One vector is turned by the same rotation once a tick. Each row is the vector after some number of ticks, and that number follows the row.
The counts run from 0 to 528.
[ -1   6   5  11 -25  -6 -26  -1  14  17  -7   8 -13  14 -16   4  -6  32
  10   7  16   1 -19  -9  14  -7   0 -10 -13 -12  15   3  10  -9 -12   7
  -8  46  12  26 -23  -2   1  28  32  -6   3  16  -1   9  15   1 -29 -18
   4  27  20  -8   2  -1  -1 -23  -4   5]
384
[-25 -14 -35   1 -24  -5 -23 -14  10   6   6   1  23  -1   3  24  -9  12
  13  -8   8  16  -8 -19  -3  24  22  14  -9  12 -15 -31  12  13 -11   5
  -5   5  14  -7 -35 -12  10  -5  -2   3  28  -5   6  11  18  20 -17  -6
  33  15  -4  -2   6  -3   2  -6  23  -8]
403
[-37  18 -28   9  -8   4 -15  11 -24 -10 -12  25  25  11 -14   5   9  21
  -2  17   2   6  -9 -18 -13   5  19   8 -15   2  -5   6  10  14   1   6
   7   4  -7   1  -1   8  12  16  13  16 -26 -12   8  10  57  26 -17  10
   3  -9   1 -11  -5  -3  -4  -6   8 -15]
112
[ -4  25   3   6  -1  15   2   5  -4 -26  18 -15  -5   4  -2  24  10  11
   4  16   7 -12  -7   7 -27 -10  -6  -5  19   8  -8  14  -8  10 -25  24
  -8 -35 -20  26  24   8   8 -15   3 -16  -1 -15 -19   0   5   5  11  25
  -9 -19  -7 -29  -5  -4   3 -39   3  16]
100
[-19  -4 -19   1  34  17 -11 -18  -2  -9 -19  30   7  -4  -8  -7  -8  12
  -7   1   9   3 -24  -4 -37  -5  11 -14   5 -12   9  15  12 -10   4  -5
 -10   1   7 -12  10 -17   9   6   2  -4   1   9   1  15  54  41 -13  -4
  19 -15  15  -9  13   6   3 -11  10 -19]
374
[ 16 -16 -28  -7  28  16 -16 -20  -5 -22   5  11 -23   2  -7 -18 -20   4
  15  11  29  18 -15  15 -28   2   4 -23 -11 -15 -14  34  -6 -15   2  13
  -3  -5   8  15  -3   4   0   3  25 -17   8  11  10  -4  26  21 -10 -17
   3  -2  21 -14  15   6  10  -3   2   0]
124
[  9  19 -10   1  -5  -3  -8  -2   3  16   4   1 -30  24  -3  -5  -6  31
  31  20  16  22  -3   2   1  -5   6 -11 -22 -12  -5  15  12  -7  -8  17
 -16  24 -11  42 -24  12  10  12  23  -8  -9   8 -19   2   5   0 -18 -16
 -10  25   4  -7   3   8  -8 -27  -7  15]
252
[-18  15  -6   9 -14  18 -18 -13  14  -8   7   5  -8  -1 -18 -14   6   8
 -19   1  15 -17  -3   0   4  11  -6 -13 -12  26  12  10   9  19   6  13
 -37  30 -13  24 -37  -7 -11   0   9  -5  24 -15  -8  17  35   6  -4  11
   8  27   0   2  11 -18  20 -23  14   6]
430
[  7 -27 -24   5   7  -6  -5 -12   0 -28   8   4  -4   4  -9   6  -9  14
  19  30  30  29  -5  -1 -17  -2  18 -10  -1 -16 -12  26  -4 -20 -10  28
  13 -18   4   4  -3  -4   1   1  20  -8  24  20  11 -14  27  20  -6 -14
   8  -7  37 -25  18   2  12  -5  12   2]
258
[-17  21 -32   2  -9  15 -25   3 -16 -12  13  -1 -13  24  -6   3  -4  15
  -4   8   6  13  -1  -2 -33  27   8  -3 -14  19 -24  21  -2  30   5  21
  -1 -19   6  19 -16  19  11  -2   9  -7 -21 -21  14  -5  28   9  -7  14
  -4   0 -24 -11 -18  -4   5 -14  -5  15]
361
[ 11  -7 -32 -11  14 -11   1   3  27  26 -29  15 -12  -7   3 -16 -19  -6
  23  32   4   8 -12  18  -3  14  17   0  -7  -8 -17   6   5   1  13  -4
 -29  -1  -6  30  10   4  -3 -12   3 -15  34   3   4  22  22   4 -21 -27
   1   1  -2 -11  17  -2 -13 -11  24 -14]
62
[ -8  16   0   5 -13   3 -17 -22 -28 -17  28 -13 -10 -10   5  20  -3  11
  29 -15  32   1   6  -2 -31  -1   5   1  24  -4   1   5   1  16 -29  -1
   6  -8 -18  20  -8  -2  17 -15 -12 -17   7  -2 -25   1  13  33  13  14
  22 -20  11   7  15  12  -9 -26  12   7]
345
[-27   1 -29  -8 -32 -16 -29  16  -6  -1  -7   3   5   3  -1  24  -2   2
   4  10   1  29 -14 -12 -27  26  16   2  31  -4 -19 -11  -3  16 -21 -10
  11  -1  21   1  -4   4  17 -22 -11  -8   8 -18   5 -14   3  36 -10   6
   4  -8 -16  -4   1   7   4  -2  20  -4]
155
[-16   2  -8   1 -22 -23 -27   4 -34  10  15  -3 -19 -10 -10  15  -5  10
   7  38  24 -14   1   0 -15  10  11  -1 -17 -11   6  21 -10  11   2  -7
  10   8 -11  33   3  -1  -7  11   4   0 -12   7  15  -9  44  -1 -28  13
  16  -4   6   5  19   5  23  -5  -6 -14]
318
[ 11  10  -5  11 -28  -2 -18   6   4  13  23 -14   3  -8  11  29 -11  19
  38  15   6 -21  -2   1  11 -10   4  12 -37  11 -13 -29  -4  -3 -23   5
  -5  -4  -9  40 -14   7  13   5  12  -9  14  -4 -15  11  -8 -25 -16   2
  18  14 -16 -10   1   3   0 -15   2   6]
206
[-10  12  -6  16 -13  28 -20  -5 -13 -42  31 -10  -5   9 -22  13  17  15
 -19   1  17 -14 -13  -3 -18  -6 -13 -15  -4  19  -8  23  -6  14 -15  27
  -1 -11   2  13   0  11  -2   3  31  -4  -2 -16  -1  -2  24   0   4  24
   3  -6   9 -23  -8 -13  19 -22  -1  19]
231
[  4  16   2  15 -29  18 -27  -5   3  -5  16  -7   9  -3   7  20 -10  13
  22 -14  14 -26 -11  -5   6 -15 -11  -3 -22  15  -5 -30   5  -2 -26  -1
  -8  19  -6  38 -28   1  18   9   9 -12  20  -2 -19  19  -7  -5  -1   3
  30  13  -4  -9   1   2  -6 -17   9  15]
340
[ 16   0  -2  21   8  16 -19 -11  12  -2  -3  31 -26   8  -7 -21  -8  31
   7  16  38  13   5  -4  -9 -26   2 -21   1 -16   0  35   4 -13  -2  17
  -1  17  -5  30 -14  -5  -3  24  21 -18   2  12  -7   4  25  12 -10 -10
   6  10  15  -4  14  -1   2 -16   4  11]
121
[ 14   0 -19  -6 -12  -3 -19 -19   7   0  23 -12 -31  13  -8  -5 -17  15
  29   3  20  12 -17  11  -8  14   3 -13 -16 -15   4   7  -4  -3 -12  17
 -13  30   9  21 -39   4   4  -4  18 -15  15  23  -5  -1  15   9  -8 -25
   6  24  28  -1   9   8   9 -17  -6  15]
387
[ -7 -24 -38   9  24  24 -11 -25  16 -33  19  12  -3 -12 -13 -12  18  15
 -13   1  23  10  16   4 -16  -2  15  -3   7  16 -12  19  14   6  -7  18
 -25 -14  -6  -3 -15  -4 -10 -25   7  -7  25 -14  -7   8  31  18   4   7
  11  -1  -5  -1  13  -5  13 -20  18   4]
168
[ 13 -13 -20 -14  27   0  -9  -9  -5 -12   0   7 -18   1  -6   4 -16   0
  11  18  16  10 -27  13 -38   8   6 -23   0 -24 -11  30 -16 -10   1   5
  -4 -17  18  13  26  -3   2  -5  13 -15   0  16  18 -10  30  21 -13 -12
   5 -17  19 -23  10   9  13  -8  -5  -5]
126
[-14  21  13   5   5   8 -18  -3 -22 -26  31  -6 -11  -7 -10  19  30  16
  -2 -17  14  -1 -16   9 -29 -10   0 -13  36  -8  -2  24  -1   7 -30 -11
  14 -11  -6  12  26   1   8 -16  15  -5 -15 -16 -21   1  11  17   4  16
   4 -23  12 -15  11   7   3 -32   2   1]
481
[ 10  16  15  -4   4 -21   5   6   2   8   9 -15 -25 -13 -12   4   8   5
  20  32  10 -15 -13  28   2  -3   0 -11   6 -21   8  23  -4  -6  -9  -4
 -20   6 -26  40  30  -4 -17 -13  16  -7  21   7 -11   7  14 -14 -13  -3
 -11   1  22 -20  28   3  13 -32   3 -11]
190
[ -3  20 -22 -16  -1   9 -21  21  11   4 -11  29  -9  -8 -16 -19 -12   6
  -6  14  -4 -12 -20   8   0   4  -1 -13 -42  -1  -3 -18  13 -10   0 -14
 -42  41  13  21 -15   8   3   0   8 -10   3 -16  -4  13  28   1 -25   1
   0  11 -26   9   2  11  11 -13   2 -11]
179
[  1 -11 -28  -9  42  11   9 -22   8  -9   0  12 -10  -3   6 -13 -12  17
  19   6  11  24  -7   9 -24  -1  18  -9 -25 -10  -8  14  14 -22  -3  19
 -25 -16 -15   7  -6 -10  10  -4   1  -6   8  11 -14   8  31  32  -8 -12
  12  -3   2 -11  21  14   8 -20   8  -7]
505
[-13   4 -14   7   1   2   1 -23   5 -17  13  -3 -19  -6  -9  -7   5  19
  -9  18  24  -1  20  -3 -25  13  11   3  21  10   7  22  14  21  -3  28
 -36  -5 -25  11 -14  -6  -5 -20 -20 -16  19   1 -11   5  34  18  -2  16
  -4   1  -5   6  14  -1  -1 -38   8  12]
300
[-15 -12 -26   3 -26  -2 -48   5   2   2 -13  18  12   1   0  15 -12   6
   3  -8  14  25 -14 -24 -19   6  16  -7  16  -4 -17 -10  -3   9 -15 -19
  17   9  39   1 -14  -7  15  -3   0 -14  13  -8  11  -4   5  29 -14  -3
  27   0  -7  -3   1   6   3   8  27  -3]
21
[-10   9  -3  14 -10   1 -14  -9 -28 -30  23  -3  12 -12  -2  22  16   6
  17 -12  27   6   0   0 -23 -13  10   0  33  -5  -9   6   3   4 -30  -2
  24 -18 -20   7  11  -2  15 -19   5  -3   4  -9 -17   2  12  29  16  14
  19 -25  21 -11  19   2  -5 -19  16   2]
347
[ -6 -17 -41   0  25  16 -11 -23  13 -34  22   5  -6 -11 -13 -13  21   7
 -15   2  15   7   7  15 -21   2  18  -6   0  11 -19  13  12   1  -3  15
 -27 -19   0  -9  -7   2 -13 -31   1  -9  19 -15  -3  14  34  12   1   6
   4 -13  -7  -2  14  -4  11 -19  16  -2]
169
[  5 -22 -19  10  10  -2 -25 -21   2   1  -5  -6   6 -11   7  13 -17  -8
  14   4  22  -4  -4   6 -32  10  17   9  26  -5 -23   8 -10  19  -4  -7
  13 -40   9  10  22  -1   8 -12  -5 -23  22   5  13  13  25  12  -5 -19
  28 -24   6 -16   8  -1 -25  -3  21  -1]
463
[ 19  -7   6  27   0  -3 -14  -8  13   9   5  -1   0  -5   7   3   1  13
  33  17  42   0   8   6  15 -20  10  -2  -4   3 -14  18  -2  -5  -3   1
   5  -3 -24  52  -3  -4 -11   8  22  -5  30  10 -12  16   0  -9  -7 -12
  22  15  18 -22  24 -12  -2 -12  18  -1]
457
[ -6  22 -11   2 -16  18  -6  -5 -21 -38  34 -25 -15   5  -9  15   8   5
  13   5  14  -5  -6  12 -24  10  -1  -6   8  20 -14  10 -13  20 -18  34
  -5 -26 -11  25   0  18  11 -20  12 -14   1 -17  -8  -3  11   7  14  19
  -6 -13   5 -21  -5  -1   5 -26   5  24]
98
[-29  25  14   4 -20   4 -19  13  22  18 -12   7  -7  -2 -15   5   7  10
 -27  19  -4 -19 -11  -7   0   5 -10 -11   1  19   5  13  -2  20  -3  -9
 -31  16  -2  33  -3   0 -14   2   5 -10  11 -24   0   9  17  -5 -20  20
  -7  20 -27  -9   3 -13  16 -29  11  -3]
427
[  0 -21  18   5   1  -6 -19  -1  31  -3   4  -9   4 -17   0  38  12   7
  -1  13   4 -11 -26   2  -6 -21  -7 -12  25  -9   0   1  -8 -21 -34  -6
  -7  -9  18  12  27 -15 -10 -10  15 -18  43   5  -2   9 -14  -4 -12  -5
  14  -1  10 -33  16  -7  15 -20  12  -4]
528
[  0 -18  -6  19   4 -21  -9 -11  -2  -6  23 -15   0   0   0  36  16  36
  27  15  14   8   2  -1 -11 -20  21  13  15 -21  -3  10   5 -12 -35  13
  20 -28  -2   1  21  -8   8   0   8  -8   0  24  -7   0  14  -3 -21  -6
  16 -14  20 -17  11   6  -6 -22  -2   7]
11
[-14  -9 -30  -6  -4  -2 -33 -18   9  27  11 -13   0   0  17  21 -17  14
  15 -17  -1  10 -17  -4 -17  29  10   7 -28   7  -9 -14  10  10  -5 -12
 -10   7  24  10 -28  -7   5   1  -2  -2  10   2   8   8  15  12 -26 -19
  39  19 -18   0   6   3   6  -8   4  -3]
270
[-10  20   6  10 -14  15 -42  12   8  26   2  -5   4  -1  15  28 -15  14
   8 -12  -4 -28 -20  -7 -14  -8  -4   0 -17  10 -10 -23  -5   9 -22 -25
  -2   0  15  32  -1  13  21  15   5 -23  -2 -18  -6  16  -3 -12 -17  -1
  24   4 -38 -16 -13   0 -14 -20  -1   7]
471
